W =
[[ 68  99 108 107  87  87 140]
 [126  73 102 119  50  80 103]
 [121 133 144  96 112  93  91]
 [129 149 116 108 104 105 103]
 [ 62 113 132 119  82  91 134]
 [ 94 124  96  83 154 116  98]
 [ 90 121  78 116 115 141 125]]
Rows and columns are numbered from 0.
The top entry of the column that holds the smallest entry -> 87
Which number is the bottom entry of the column that holds the smallest entry?
A: 115
The entry directly below the smallest entry: 112
The centre entry: 108
The top-left entry: 68
Which number is the entry directly below the centre entry?
A: 119
Which number is the entry just left of the smallest entry?
A: 119
The entry just right of the centre entry is 104
The entry in the bottom-left corner: 90
The entry in row 0 and column 1 is 99
Which number is the entry in row 2 and column 0?
A: 121
Which number is the entry directly below 93?
A: 105
The entry in the top-right corner: 140
Which number is the entry in row 1 and column 0?
A: 126
The entry in row 0 and column 2: 108
Which number is the entry just right of 82?
A: 91
Which number is the entry directly above 132?
A: 116
The largest entry -> 154
The entry directly above 154 -> 82

a = 114	87	105	90	92	117	109	144	129	102	111	114	90	115
Find the entry just right of 144.
129
The entry just right of 111: 114
